Rotation paths and how fast each direction turns (degrees each step):
Each turn is a multiple of 5 degrees from 10 to 175, or 0.
Each row of a path follows its step; steps can be skipped.

step 0: [-13 -22   3 -14 -13   2 -16  -4   6  -8   3  -5  -6   0 -13  -1  -3   3
  -4   0   7   9  -5  -1 -17  -1   8 -18   0   0  -9   0 -10  10  11  -1
 -10   3   0 -12   8  13 -10  10]
step 1: [  0   4   3 -10   3   6   3 -13   3 -10   1 -15  -5   3 -15  11  -7  13
  11   5   1  -5 -10  -5  -8   8  11 -14  -6  -7  14 -13  -5   3   5 -19
   0  -4 -13   2  23  10   4   4]
step 13: [  9   6  19 -10 -13   3   6  -7 -10 -14  11   8 -12   0 -10  12 -13   2
   2  12  -3  12   1  -9 -14  10  -6  -3  -3   2  -6  -5  -8  10   3  -3
 -22  -6  12   1   9   0   2 -10]
step 17: [ -5   4   7  10  -3   7 -12   1   7   8  -8  -9 -11  -8 -17   1  -7   5
 -10  11  11   8   1  -2  -7   4  15 -15  -2   0   2   4  -9   8   2  -4
   2  -5  19 -16  13  21   9  11]
step 20: [  8   6   4  -2  10  -9  -6  -3 -15   0  -4   0   6   7  -5   3  -3  10
 -14   5   2  -8  -2 -10   3 -13   5  -4  13  19  17   1 -13   1  -6  -9
 -19   2  15 -12  20   9   5  -2]
step 29: [  5  -3 -11 -15  -4  19   0   0  -3   0  18 -15 -19  -2 -21   8  -8   5
   0  -7   1  16   2  -7  -1   2   6  -4 -12  -7  13  -7  -8   5   4  -1
  -9 -15   1  -2 -12   8   6  -1]
step 33: [-16   1  -3  -5  11  16  -9 -18   1  -8   4  -8  -2 -12   8  10  -4  12
   6  -6   1 -11  -6  -7 -14 -10   4  -7  -3  -5   6  -9  -1   1   5 -17
   1   5  11 -17  15  15   5  -4]
step 38: [ -9  16   5  -6  -1  -7  -5   4  -9  -4   9   1   6   4   1  28  -4   6
  10  11   3   5   7 -15 -14 -13   3   4  -2  -1 -11   0   1   9   5 -18
 -11  13   5  -3   8  -4 -18  -3]
Directions:
[ 0  5 -7  4  3  1 -3 -5 -2  5 -6  1  1  2  3  2  4 -1  0  0 -4 -3  0 -1
  3 -5 -3 -1  3 -4  2  1 -2  1 -1  0 -2  2  4 -4  2 -1  1  1]  25
[ 0  0  4 -2  1 -3  3 -7 -2 -9  1  5  4  1  2  1 -3  2  1  0  0  0 -4  3
  0 -1 -2  4  1 -1 -2 -2  2  0  1  3 -3  6  2 -5  5  1 -1 -1]  145
[-3  2  5  2  0  0  1  2  1 -4 -6 -3  2  3 -2 -5  0  2 -1 -5  3 -2 -5  1
  5  0  3 -1  3  1  2 -1 -2  5 -1 -4 -2 -2  1 -3 -4 -1  1  7]  130
[ 2 -1 -2  2 -1  5  2 -2  3 -4  3  4 -5 -6  3  1  4 -2 -3  1  4 -6 -3 -2
 -1  4  2  0  0 -3 -1  1 -1  0  1 -1 -6  0  4  1 -6  2  2 -2]  20
[ 4 -1 -2 -3 -4  3  2 -1 -1  1 -4  2 -1 -4 -2  0  2  6  3 -1 -5  6 -1 -1
  1  8 -1  1  3 -1  2 -5 -1  3 -2  1  1  2  1  4  1 -1  5  3]  65
[ 3  8  1  0 -3  0  6  2  4 -2 -4 -1  0 -2  0  5 -2 -1  2 -2  2  3  0 -1
 -4 -6 -3  2 -1 -4 -1 -1  2 -1 -2 -2  6 -1  3  2 -4  5 -2  2]  90
[-2  3 -3  0 -2  0  4  2  0 -1  2  3  1  1 -1  0 -6  6 -2  0 -1 -3  2 -1
  1 -4 -3  6  0  4  5  4 -5  1 -1  5 -4 -4  1  4 -2 -1  3 -2]  45

step 0: [ -2 -14  -3  18  -6   2   6   3   5   4  10 -17   0 -13  -5  -2   2  -4
 -17   2  -5 -16   5 -12  -6  16   1  -1   3   8  -3   5  -3 -10  10  -4
 -17  -3  14 -13  20   0 -14  -8]
step 1: [ 10  -1  -6   7   3   4  -3  13 -11   7   4  -4  -1   8  -5  -2  -6   2
  20  -1  15   0  -6 -22  17   9   9  -4  19  -2   9   2   0  15  16 -20
   3   8   7   1  10 -11   2   2]
step 5: [ -9  -5   1 -10  13 -11   8   1  -2  -2  -9  11  19   9  -8   3  -1  18
  -4  16   9 -22 -16  -6   0   6   3   2  11  -7  -8  12   3  17  -1  12
 -15   4  13  -5   4   3  -4   0]
step 13: [ 12   3  16 -15  13 -16   6   8  -4  12   1  -8   7   1   6 -10   1   2
 -11   4  17 -17  -9  -7  -4   4   2 -14   6  -2   7  12   8  18   3 -14
  -1 -13   1 -14   5   0  -7 -14]
step 14: [ 15  -6  10   6  21  10  23  -8 -12  -3 -15   6 -10   3 -16  -6  -5  18
   4   6  -8   2  -8  -4  15   0 -13  -8  10  -6  12  -6   1   7   2   4
  -6 -13  -2  11  -7  -4   0   6]
step 28: [ -8  -3   1  -3  -5   4  -1   2  23  -6   8  15   2   3   1   3   0   1
   0   9   9  -1 -12 -27  13  19   9  11 -12  -2  -5  -3   3  11  15   8
   3  15  -2 -11  12   6 -10   7]
step 35: [  6   0   1   1  -5   0 -11   4 -18   2   3  15   9   4   0   6  -5   4
 -14  32 -19 -14   0  -4   0   1  -6   1 -16   7  -3  -5  -4  12   4 -15
 -10  -6  -5  -3  -6 -11  -7  11]
step 37: [ 12 -17  17  11   6  -6   0  15   1   0  13   3   6   7  -6   4  14  16
   6  19   4  -1  -8   0   6   6   1  -2  15   3   0  -7   5  16  11  11
 -14   4  13  -1  -2  -5  16  13]
Directions:
[ 0 -1  3 -2  2 -1  0 -1  1  0 -2  6  2 -2  4 -3 -1 -4  3  7 -1  2 -2  0
  2 -2  5  0  2  2 -4 -3  2 -1  0  6 -3 -4  2 -4 -6  5  1  5]  35
[ 2  0 -4  4 -3  4  1  4  1 -3 -2 -3  2  0 -3 -4  3 -1  4 -1 -4 -2 -4  0
 -2 -6 -2 -1 -3  2  6 -3  2 -3 -2  0  0 -4  4  1 -5 -1 -5  0]  170
[ 3  0  1  1  1 -2 -3 -4 -2 -2 -6  0  0  1 -1 -2  0  4  5 -1 -1  3 -3  2
 -6  0  7 -6 -1 -1  3  5 -1  3  3  1 -3 -1  0  3  4  2  5 -2]  90
[ 0  2  0 -6  0 -1 -2  2  4 -2  0 -1  6  0 -2 -2 -3 -4  0 -2  1 -2 -6 -2
 -2 -6  4 -3  6 -4 -6  1 -2  0 -1 -4  2  4 -1  0 -1 -3 -2 -3]  175
[ 2  2  3 -3 -4 -2 -1 -4  1  3 -7 -3 -2  2 -1  3 -1 -6  4  0  2 -1 -1 -1
  4  5  1 -1  1  2  4 -2  0  0  1 -2  7 -1 -4  4 -1  2 -5  4]  145
[ 5 -4  2  0 -4 -5  0  0 -2  2  1 -6  2  1 -2  0 -3 -2  2  7 -2  1 -2 -1
 -2  3  0  5 -4 -3 -2  4 -3 -1 -5  6 -1  3  2  1 -3 -1 -1 -4]  145

step 7: [ 12  -4  -2  -7   2  10   5  -2  -2  -2  -8  21  13   3  -1   0  -6   8
 -15  10   1   5   8   5   0  22   4   9  15  -9 -10   5   7   0   0  14
  19   9 -11  19  -9   7 -11   5]
step 9: [ -6  12   5   2  -8  -5   0 -16   1 -11   4   4   6  10  -1   6  15  -5
   5  -3   0  15  21   3 -14  -2  -9   4   4  -4  10   4 -24   1   6   7
  -4   2  14   5 -29  10   0   6]
step 10: [  1 -22 -15  15   5 -14   7  -5   9   0  12   6  10   0  17 -14  -2  -3
  -5  13   4   8   4   8 -13   3   0   0  -1  -4   9   7  -3   8  -1  13
   8   3   2  26   5   0  10  15]
step 12: [ -7  10 -20 -11 -10  -3  14   2   2  -5   5   2  -1 -10  -7   5   3   3
  -4  -2   5  19 -12   0  -3   5   6  22   2  -8  15 -11 -21 -13   8  18
  -1   4  -8 -11  -6   6  11   1]
step 16: [ -5 -12  -6  -1   6 -10   0 -18  -4 -23 -11   4  16  -9  -8  -5   3   8
   6   9   3  25   4  -2  14 -13  16   6 -11 -16   1  -6  12   6   2   3
   0   3 -12   7  -1  -4  12   1]
step 24: [  0  15   1   1   4  12   5  -3 -23  -6   6   6  24   3   2  -1 -18 -19
  -6   0  -3   9   7  -2 -18   2   7  -5   1  -4  -9  -4 -19   2  -7   2
  12  10   7  -1 -19   0  -8   1]
step 28: [ 18   6  -5   8 -18  -7   7  -4 -11  -7 -13   1   1 -16 -10  -4  -6  -5
  -6  -4   3  14  -8 -10   0   9  -4  18  11  -3  -2   3 -28 -11   9   5
   8   0 -18  -8   2  14   2   0]
step 36: [-13 -14  -3  12  17  14  20  -9   0   0  -5   3  12  -8   2 -11   0   0
  -5  13 -22   9   7 -14   0   7  11   1  -5  -1   6   3  -1  11  11   6
 -13 -11  -9  16  -2  -8  11   2]
Directions:
[ 0 -5  3 -1 -1  2  1  3  1 -2  2  0  6  0 -1  0  3  6  0  0  0 -1 -5  1
  3  1  2  2 -2  0  2  2  0 11  2  1 -2  0  4  8  0 -1 -3  1]  110
[ 2  1  5  0  0 -4 -4  2  0 -5 -3  4 -4 -3 -2 -6  0 -2  5  1  1 -5 -2 -5
 -1 -1  1  2 -3  5  4  4  0  0  2 -1  3 -4 -2  1  1  4  1 -3]  125
[ 3  2  1 -2  1 -3  2  1  4  1  4  2 -1 -3  0 -2 -2  5  4  1 -2 -2 -3  2
 -3 -3  0  1  2 -4  0  2  1  4 -4 -2  3  6  2 -5 -1 -4  9  1]  175
[ 1  3 -2 -4 -6 -6  1 -3  2  2 -5  1  7  0  3  0  1 -2 -3 -2 -1 -1 -1  0
 -1 -3  3  3  0  0  2 -2  0  3 -5 -4 -4 -1  0 -1  8  4  0 -3]  25
[ 3 -1  4  5  0  0  0 -4  3  2  2 -2  3  4  4 -2  1 -8  6  5  2  1 -3 -2
 -1 -1  3 -1  2  0 -1 -2  4 -1  2  2 -6 -2  4  2 -2 -2  5  1]  70
[ 6 -6 -1  2  0  0 -2 -3 -2 -5 -2  1  0 -2  5  3  4  1  0 -4  0 -3 -4  2
  1  0  0  2  2 -1 -1  2  2 -8 -1 -7  3  0  2  3  2 -4 -1  3]  120

step 0: [ 16   6   5 -12 -15   2  -4  -1  21 -11   0   4  -9  20   5  -8 -15   5
  18   2 -11  -5 -11  10  -1  -7  -6 -14   3  -8 -13   7 -15  -5  16  -3
  15 -13  -6  11   3  -3   0   1]
step 9: [  0  10   7  -5  -6  15 -10  -4 -12  -6  13 -17   3  18   1   1  -4  -1
   0 -11  -3   6  -9 -32  -1  -1  -3  -9  -6   8 -16  12 -12  -8   8   5
   6  -2 -16   3  -7 -12  14   4]
step 10: [ 13  -1   5   5  -8   5  -2   0 -10 -14   6   1  -3 -26   4 -14   0 -11
   8   4   9   5   7 -18   4  11   6   2 -19  18  -9   1   0 -20   4   8
  -9   5  -2   9  -3 -15  16  -8]
step 13: [ -1  -5   2   3  -8   5  13  -8 -21 -12   3   1  -9  15   6  -3 -14 -20
   3  16  16   0  -5 -12 -22   1  -7 -12  -1  15  -2   4 -21   0  -8   7
   7   2  -5  -9  -9  11   7   0]
step 16: [ 18   1  -2   5 -16 -23  11   3  -6   8 -15   4  -5  13   3  -1   1 -10
  19   3   1  12  -2   3   9   0 -10 -24  -3   0 -12  -6  -9  -3  -5  -6
  -6   8   1  14 -12   2 -15 -12]
step 20: [-10   5  16  -3  -8   4   2  -8   9   8   8  -3   8  16   3   8  -9  -4
   6   4 -12  -3   3   3   9  14 -14 -13  12 -10 -15  -4 -12  -2  -3  -3
 -10   0   2  35   6  -9  -6  -6]
step 26: [ 10  -5  18 -17  -3  16  -4 -14  -1   1   1   1   1  -9  -4 -18  -4   2
  15  -4  -9  17   3 -25 -12  -9   7  12   3  -7   3  15 -16  -3   5 -13
  10   1  -7  12   1  -7   5   2]
step 30: [ 13  -5   1  -6   0  10  -1 -14 -16  -4  -1  -3   1 -12 -16   6 -11 -21
  12  12  10  21   8 -17   5  15  -8   1  -6  12  13   7  -9   0   8 -14
  -1   4   1  -8  -7  13   0 -12]
Directions:
[-1 -1  8 -2 -1  1 -2  1  4  0  2  0  2  4 -1  0 -7  6 -1 -1 -1 -1 -2 -3
  4 -8 -3  3  1 -3  2  2  3  3  1  1 -2  1 -3  3  2  1  2 -2]  125
[ 3 -4  2  0  0  1  6  3  0  0  1  5 -6 -1  0 -4  1 -1 -6 -2 -2  0 -2  0
  0 -4 -3 -2  2  5 -7  0  0 -5 -2 -2  1  2 -4 -1  3  0 -3  0]  115
[-2 -1 -1  3  3  5 -2  4 -1 -2 -1 -1  2 -5 -2 -4  0 -1  5  1  2  3  0 -1
  0 -1  6  5  5  6  4  4  4 -2 -1 -5 -2 -3 -1  2  3  0 -2 -4]  90
[ -1   1  -1  -3   1   2   0   0   4   3   5  -2   4   0   3   2   3   0
   5  -3 -10  -2   3   2  -3   0   2   0   4  -2  -1   3  -2  -3  -1   1
   4   1  -2   1   7   1  -1   2]  125
[ 0 -6 -3  0  2  0  4  1 -1  2 -7 -1  5  3  1 -1  0  1 -1  1  5 -3  5  0
 -6 -5  5 -4  1 -3 -1  0  4  2  1  3  4  3 -2 -1  2 -2  0 -4]  70
[ 1 -2 -6 -2 -1  2  1  4  0  2 -5  4 -1 -1  4  6  0  5 -2 -1 -1  2 -3  1
  1  0 -2  2 -1  0  4 -2 -5 -3  5  0 -3 -3  4  5  5 -1 -1 -2]  90
[-3  2  1  1 -1  4  3 -1  3 -3  2  3 -1 -4 -3 -1 -4  2  1 -4  2  1  0  6
 -8  0  0  0  3  0  0 -2 -6  8 -3  2  0 -1 -2  3 -1 -4 -1  1]  55

step 9: [ 10   7   7  10  -4  -2   9   6  -1  -2   7 -14   1 -11   2   4  -2  -9
   7   7   0  14   2  -7  -1  22   7  17   6  -3 -25  -6   7   9  -9 -19
  -6  -8  -7   4 -11  -4   4  14]
step 16: [ 12  18  23  16  -2  -6  11   7  -2   5 -11   9  -4  -1   7   6   1  -6
  -7  -1  14   7  10 -10   1  17  -4  -2   0   6 -14  -5  12  -7  -4 -11
 -11   0  -3   2  -9  11 -15   4]
step 17: [ 17   7  -2  -1   4   1  -1 -13  -9  -6  -2  -2   6   1  -9   8   1  -6
   8  -5  13 -15  -3 -12 -14  10 -12  -6  15  11 -12  -7   7   3 -11 -10
   9 -20  14  10   0  13  -7   0]
step 19: [ 17   3   8  -6 -11   3  18  -9  -7  -1  -2 -11  -7  -6   9  -5  -3  -5
  -9   5 -19  -6  -8  -2  -2   6   0 -10   9   3 -11   7  -7  -3   6  -5
  -4   3  30   2  -1 -13  -4  17]
step 20: [ -2   6  -9   3  -3   8   8  -2   4   1   9 -11  -3  -4   3   8 -14 -23
  10  -7  -1  -8   3   2 -10  17  -3   5 -19  -9 -14 -12  -6  -1  10 -17
 -13   6  11  10  -5 -12  -2   7]
step 26: [  9  13   2   5   8  17  10 -11  12  -3   3 -14  -7  -9  -3  16   7   3
 -10  -2  -9  -2  -4  -2  -4  14  17  -4   1  -2 -22  10  -7  -7  -8 -11
 -16   8   9   5   1 -10   4   1]
step 27: [  2  23  -1  15   3  15  -1   3   1  -3   1  -9  13 -15  15   0  -4  -7
   4   2  -9   3   2   1  -6   9 -12  -4  -7   7 -14  -3   5  13   7 -17
 -10  10   0   8 -14  11  -8  14]
step 35: [ 16  -1   4  -9  -7  -2  14  -4 -17  20  -7  -9   3   8   8   9  -8  -6
  -6  -3  -3 -15  -6  -1 -12   2  -9  -9   5   3 -22 -12   3  10   4 -12
  -1  -8  -4   3  -5   2 -14  -8]
Directions:
[-3  6  4  3 -2  0  1  0  1 -1 -5  2 -6 -3  1 -2 -4  4  1  5 -1 -2 -8 -3
  2  1 -3 -3  3 -4  0  3 -1 -1 -1  1 -2 -3 -4 -1  0  0  2  1]  140
[-2  3 -2  4 -1 -7 -2  0 -3  0  0  0  4  2  1  4 -2  5 -3 -5 -1  0 -1 -1
 -1  5  0  2  0 -1 -1 -1  0  3 -4  7 -1 -2  0 -3 -9  3 -4 -2]  60
[ 4 -2  6 -3  3  2 -1 -2  0  0  1 -2 -2  0  2  0 -1  0 -4 -4 -3  1 -2 -1
 -3 -4 -4 -2  5  3 -1  1 -6 -2 -6  4 -1 -2  5 -1  3  1  1 -7]  160
[ 4 -6  3 -1 -1  2  0  3  3  2 -1  5 -1  2 -3  5 -5  2 -1 -1 -1 -2  1  2
 -5  3 -2  2 -5 -3 -1  1  0 -2 -2 -3 -6  4 -7 -1  0 -1 -1 -1]  170
[-4  3 -5  3 -2  3  2 -2  3 -3  1  7  0  1  2  9  2 -4  4 -4  0  1 -1 -3
 -3  0 -3 -2 -3  4  3 -1 -4 -2 -3  1 -2 -1  2  2  3  3  1  4]  110

step 0: [  0   0   9   9  -9   2   2  -8   9 -10  11   6  11   3  -2   5  -8   0
  16   3 -12   6  -8   9 -11 -11  19   8  -5  14 -12   1   9   9   0 -17
 -15   0  14  -3  11 -11   9 -16]
step 4: [  9   1  10  -7  -5  -4   3  -9   7   1  -1   2   1  -2  19  -2   1  -5
  28   0 -11   8   1   8  -5 -15   8 -16  -6   9   6  -6 -11   0   1 -20
  -6 -15  21   4   2   7 -11   3]
step 5: [ 15   8   0   4 -11  -4   0  -6  12   3   2  21   1   9   3 -11  -2  -6
  15  -4 -20  12  13   7 -13 -14  -1  10   2  14  -6  -5  -2  -7   2 -16
  -9 -10   3  10   7   4  10 -12]
step 6: [  2   9  19  -6   1  -5  -8  -5  -7   2   2   3  13  20  17  -2 -21  -6
  13  -3  -1   1  12   0  -8 -11  -1  16   2   6  -8   4   5   3   4 -17
 -13 -12   2  -6  18  -1   6   2]
step 21: [  3 -13  -4   6 -13  -4   3 -12  -3   1  19   1  -8   1   0   3  -2  -9
   7   3 -11  -7  -6  10 -10  -5  26   3   3  -3   3   4   0   5  -6 -14
 -12 -17  11 -11  10  11  18 -11]
step 23: [ 11   5   2   4  -4   2   2   8   7 -22   3  -8  -7  -1  11  -8 -12 -20
  12   0 -14  10  -1  19  -7 -17   1  17   7  15   3  -2  -5  -4  -8 -10
   3  -2   8   1   0  -2  19   2]
step 26: [ 12  -1   1   0  -5 -13   5 -20   9  14   7  -6  -9   1  -5   5   1 -16
  17 -10  -7   3  13  15 -17   0   9   3   6  -2   0  -6  -6 -16  -2 -11
  -4  -3  -3   5   1  10  14 -21]
step 32: [ -8  -1   3 -12  -2   1  -1 -23   2  -1   7  -6  -1  -8  11   4  -9 -10
  15   4 -13  17  -4  17 -15  -5  10  -2  13  -7  -8  -6   0   8 -10 -14
  -8  -4  14  -8  -9 -12   7 -10]
Directions:
[ 1  2  2  6  0 -1  3  0 -6 -4 -4 -5 -2  5 -2  1 -7  3  1  1 -1  1  3  2
 -3  4  3  0 -2 -4 -2 -1 -2 -4 -1  2 -1 -2 -4  4  0  2 -1  2]  90
[-4  0 -1  1  3  1  0 -2  0  4  0  1  6  4 -4 -3 -4 -3  1 -1  1 -5 -4  3
  3  1  3 -1 -1  2 -2  8 -1  0 -2  5 -5  0  3 -1  5  1  4  2]  120
[-2 -1 -5  6  0  1  3  1  4 -2 -5  4 -2 -1  3 -3 -2 -2 -1  7 -1 -1  1 -3
  2 -3 -2 -2 -2  4  5  0 -4  2  2 -3 -3 -5  1  1 -2  5  0  4]  60
[ -1  -2   2  -1   1  -1   4   0  -1   5  -2  -2   1   5  -4   1   0   3
  -5   0   0  -3  -2  -3  -1  -2  -4   0  -1  -1   3   0   4  -2  -2 -12
  -3   3  -2   2  -1  -2   2   1]  35
[ 1 -1  2  3  1  0  0  5  2 -1  1 -4 -6  1  3 -9 -3  2  2 -1  4  0 -4  3
  4  1 -5 -2  3 -4  3  2  3 -1 -2  0  4  1  4  2 -2 -4  1  0]  70
[ 1  1 -3  3  0 -4  5 -1  2 -1  1  6 -2 -1 -1  1  0  4 -4 -1  0  0  1  4
  4  1  9  5  3  4  0 -1  2  0 -4 -2  5  3  5  2 -1  0  1  1]  155
